In the rows, 128 means zero.
Rotation paths and how fast each direction turns (degrees each step):
Each turn is a multiple of 5 degrees from 10 to 175, or 0.
Each row of a path follows its step; steps can be skipped.

step 0: [133 113 131 119 122 124 121 125 130 127 129 128 133 128 131 131 126 122
 134 132 118 125 133 128 132 130 126 130 128 131 130 136 140 134 128 135
 127 130 131 112 128 131]
step 1: [131 125 137 123 136 126 127 122 123 121 124 130 132 137 123 124 121 118
 131 125 134 129 136 130 122 123 127 132 130 129 134 124 135 129 132 137
 117 119 130 123 121 128]
step 2: [130 138 130 122 131 135 131 118 130 119 131 133 130 126 129 123 125 121
 133 128 134 132 131 141 134 120 126 119 128 134 119 121 125 120 128 131
 125 129 135 126 124 128]
step 4: [140 125 122 126 124 118 127 124 124 131 134 132 136 127 129 129 121 121
 122 135 130 137 132 125 130 128 131 128 130 131 137 135 135 130 129 122
 128 131 123 115 128 136]
step 6: [127 131 130 130 124 139 136 128 132 124 127 135 128 130 135 114 126 126
 139 118 129 127 136 134 126 124 121 129 131 130 122 123 131 135 134 125
 126 129 133 120 122 133]
step 7: [128 127 127 129 125 133 132 137 120 124 126 125 124 128 123 120 128 126
 136 133 142 136 138 131 134 131 133 124 126 139 122 132 125 124 139 129
 128 131 124 123 125 134]
step 9: [135 125 132 125 130 128 117 118 129 128 125 131 130 132 131 118 131 123
 128 127 123 127 129 130 126 134 119 131 124 136 132 131 146 131 125 132
 132 129 121 119 131 124]
step 11: [132 141 131 124 133 128 123 131 132 120 132 126 132 125 123 125 127 129
 138 124 137 133 127 138 142 125 129 124 128 134 126 129 122 132 137 133
 129 129 131 127 126 136]
Directions:
[125 128 130 127 130 130 128 126 129 130 130 132 128 127 131 126 130 126
 129 126 125 127 126 129 128 128 127 128 124 128 126 127 128 125 125 126
 131 129 126 128 127 127]	110
[125 128 126 127 127 128 125 129 129 127 128 129 128 129 125 127 127 127
 131 132 127 129 127 126 127 130 129 127 126 131 127 128 128 127 130 130
 129 131 129 128 130 124]	160
[129 126 128 129 129 129 125 128 132 126 127 129 126 126 128 128 130 129
 129 129 128 126 128 131 131 125 127 127 128 125 128 131 127 131 126 128
 129 130 131 129 127 127]	125
[125 131 128 126 127 127 128 127 130 127 126 126 130 128 129 130 128 129
 128 126 127 127 128 129 128 129 127 128 129 129 125 131 125 129 126 128
 131 124 129 124 131 127]	125
[127 127 129 127 126 126 127 129 127 127 130 128 127 130 127 128 127 125
 128 129 127 125 128 129 127 130 127 128 130 127 132 126 130 131 123 128
 130 128 127 128 131 129]	80
